Each path below is one point turned by a fixed rotation once a step. After each direction that follows a path, write how fast that rotation turns it, in degrees each step (0 if it stays still).
Each turn is a multiple of 5 degrees from 10 to 175, or 0.
Each row of a path follows its step; steps can be skipped.
Rotation 1:
step 0: [-1.66  0.44 -0.99 -0.81  0.09 -0.03  0.37 -0.45  1.84  0.18  1.84  0.55
 -0.45  2.00  1.25 -1.98 -2.67 -2.89  1.88  1.72  1.87 -1.05 -0.86  0.75
 -3.07 -0.23 -0.08  0.87 -1.37  0.24  1.01 -2.55  0.73 -2.84  0.78  2.44
 -1.02  0.70 -1.13  1.84 -1.74 -1.38 -1.63 -0.84 -2.15  0.63 -0.48  0.67
  0.79 -0.98 -2.11]
step 1: [-1.09  0.27 -0.98 -2.95 -2.33  0.21  1.93  2.75 -0.57 -1.58 -0.65 -0.18
 -0.11 -0.98 -2.14  1.78 -0.32  0.54  1.49  2.27  1.37 -0.31 -0.50  0.34
  1.36  2.13  1.06  1.59  0.00  3.02 -0.77  0.00  1.21 -1.31  1.09  1.57
 -0.24  2.39  2.12  0.94 -3.33 -1.32 -0.09 -0.05  0.14 -2.03 -1.54  0.97
  0.35 -1.22  1.42]
step 2: [ 0.41  1.35  0.60 -1.34 -0.24 -1.34 -2.32 -1.10 -1.51  0.86 -0.96 -0.93
 -1.21 -0.62 -1.09  2.09 -0.97  0.49 -0.32  0.18  1.95 -0.53 -1.07  0.62
  0.53  1.29 -1.92  2.71  0.82  0.86  0.82  0.88  0.95  0.90 -1.93  2.86
 -2.09 -0.31 -2.23 -1.64  1.54 -2.14 -0.44  1.11 -3.02 -3.70 -1.31  1.90
 -0.13  0.03 -1.50]
step 3: [ 0.25  0.39 -0.28 -1.01  2.70  2.43  0.23  2.76 -0.54 -1.31  1.25 -2.34
 -1.43  0.14 -1.63 -2.05 -1.67  1.00 -1.42  0.65  2.29 -0.29 -2.58  1.49
 -1.51 -0.47 -1.93  2.40 -1.24 -2.05  3.90 -0.36 -0.66  0.65  0.42  3.29
 -0.94 -0.28  0.77 -0.50 -0.02  0.71 -1.23 -0.59  1.22  0.18  0.05  0.37
 -0.40 -0.21  0.96]
step 6: [ 0.20 -1.39 -1.15 -2.12 -0.80 -0.44  0.59  0.46 -0.61 -3.80  1.69 -1.78
  0.07 -0.04 -2.03  2.21 -0.96  0.11 -1.13  1.00  0.93  0.38 -1.29  1.68
 -0.02  2.21 -1.15 -1.22 -0.91  1.58 -0.90  1.21 -0.81  3.22  0.94  2.93
 -0.98  2.98  0.47  1.60  0.69 -2.26  0.77  0.70  1.64 -0.18 -1.12  1.43
  0.05 -2.27 -0.58]
step 10: [-0.90  0.10  1.03  0.87  1.96  1.52 -0.99  1.43  0.93  1.18  2.97 -1.46
 -0.17  1.63 -3.15 -0.16 -3.60  0.17  0.44  0.16  1.52 -0.01 -0.57  0.93
  0.21 -0.71 -2.56 -0.03 -0.88  1.07  0.79  0.30  1.79  2.39 -0.18 -1.39
 -1.27  3.48 -2.03  1.55  1.77 -1.55  0.67  0.53 -0.99 -0.44  1.22 -1.79
  1.15  0.98  1.38]
step 14: [-2.87  0.13  1.52 -0.26  0.74  1.30 -1.56 -0.51  0.28 -0.12  1.13 -0.01
 -2.35  3.33 -0.07 -1.57 -0.56 -0.47  0.67  1.72 -1.10 -0.68  0.69 -0.43
  0.16 -0.42 -2.96  0.72 -0.79 -0.95  1.86 -0.20 -1.04  1.44  1.39  3.46
 -0.97  0.36 -0.08 -1.56 -0.34 -1.08  2.11  0.28 -0.56 -3.50 -1.52  2.55
 -0.34 -0.84  2.37]
step 19: [-3.75  0.53 -0.94 -0.89 -1.49  0.57  1.00  1.33  1.95 -2.71  0.34 -0.03
 -1.40  1.86 -0.42  0.44  0.68  1.50  1.03  0.62  0.23 -0.37 -0.58  0.19
 -0.46  0.74 -2.10  3.58 -0.04 -0.53  2.54 -1.37  0.53 -2.05  3.08  1.02
 -1.55 -0.08  0.92 -1.52 -1.06  1.44 -0.37  0.06 -2.54 -2.01 -0.99  0.32
 -0.14 -2.74  0.56]
Speeds:
[-0.22  0.05 -0.41  0.30 -0.35 -0.18 -0.53 -0.33  0.37 -0.17 -0.20  0.02
  0.63  0.49 -0.07 -0.28 -0.23  0.74  0.22 -0.16 -0.04 -0.36  0.26 -0.06
 -0.28 -0.66 -0.07 -1.10 -0.87  0.17 -0.44 -0.10  0.60  1.09  0.04 -0.34
  0.01 -0.18 -0.11 -0.01  0.09  0.21  0.21 -0.02  0.54 -0.42  0.51  0.10
 -0.15  0.42  0.56] : 20
[-0.02  0.45  0.43 -0.01 -0.04 -0.50  0.36 -0.37 -0.23  0.58 -0.25  0.84
  0.31  0.55 -0.13 -0.44  0.18  0.48 -0.50  0.24 -0.47  0.16  0.35 -0.07
 -0.14  0.53 -0.01  0.43 -0.17 -0.50 -0.45 -0.27 -0.04  0.27  0.09  0.62
 -0.53  0.22  0.82  0.65  0.86 -0.31 -0.31  0.24  0.54  0.40  0.18 -0.07
  0.52 -0.37  0.13] : 40
[-0.89  0.08  0.00  0.27  0.67 -0.08 -0.05  0.34  0.34  0.10  0.28 -0.11
  0.19  0.63  0.57 -0.05  0.16 -0.39  0.49  0.52 -0.53  0.47  0.18  0.40
 -0.24 -0.26  0.53  0.17  0.70  0.19 -0.33 -0.43  0.13 -0.02 -0.37 -0.18
  0.10  0.57 -0.23  0.48 -0.61 -0.04  0.56  0.62  0.23 -0.75  0.27 -0.03
  0.17 -0.88  0.20] : 80
[ 0.24 -0.57  0.12  0.08  0.07 -0.09 -0.32  0.30  0.40  0.53 -0.32  0.54
 -1.07 -0.01  0.02  0.50 -0.27  0.27 -0.47  0.15  0.55  0.39  0.26 -0.37
 -0.54  0.48  0.15  0.08  0.26  1.10  0.15  0.64 -0.37  0.76 -0.13  0.18
  0.04 -0.18 -0.36 -0.23  0.11 -0.38  0.69  0.28  0.60 -0.08  0.20 -0.05
  0.47  0.09  0.02] : 95
[-0.88  0.16 -0.08 -0.11 -0.51 -0.18 -0.06 -0.21  0.10 -0.48 -0.70 -0.23
  0.44  0.10 -0.43 -0.42  0.49 -0.40 -0.53  0.21 -0.30 -0.07  0.66 -0.58
  0.26  0.64  0.14 -0.03 -0.06  0.27  0.37  0.19 -0.85 -0.10  0.58 -0.21
 -0.03  0.19 -0.29 -0.59  0.36 -0.15  0.26  0.78 -0.03 -0.40 -0.18  0.08
 -0.99 -0.08 -0.12] : 145
[-0.30 -0.21 -0.72  0.30 -0.40 -0.42  0.17 -0.70  1.05 -0.50  0.15  0.51
 -0.08 -0.04  0.55  0.18  0.11 -0.08 -0.22  0.13  0.75  0.11 -0.08  0.11
  0.44 -0.07  0.06 -0.40 -0.17  0.24 -0.56  0.56 -0.40 -0.26  0.51  0.22
 -0.29  0.64  0.16  0.74 -0.12  0.44 -0.13 -0.51 -0.24 -0.09 -0.54  0.10
  0.35 -0.37 -0.64] : 60
[ 0.74 -0.27 -1.06  0.16 -0.13 -0.49  0.67  0.21 -0.10  0.11 -0.08 -0.41
  0.26 -0.12 -0.32  0.33  0.09  0.13  0.55  0.03 -0.01  0.79 -0.42 -0.36
  0.81  0.54 -0.03 -0.45  0.26 -0.23 -0.18  0.32  0.28 -0.09 -0.31  0.52
  0.19  0.23 -0.50  0.23  0.16 -0.29  0.02  0.15  0.78  0.30  0.36 -0.09
 -0.78 -0.42  0.43] : 155
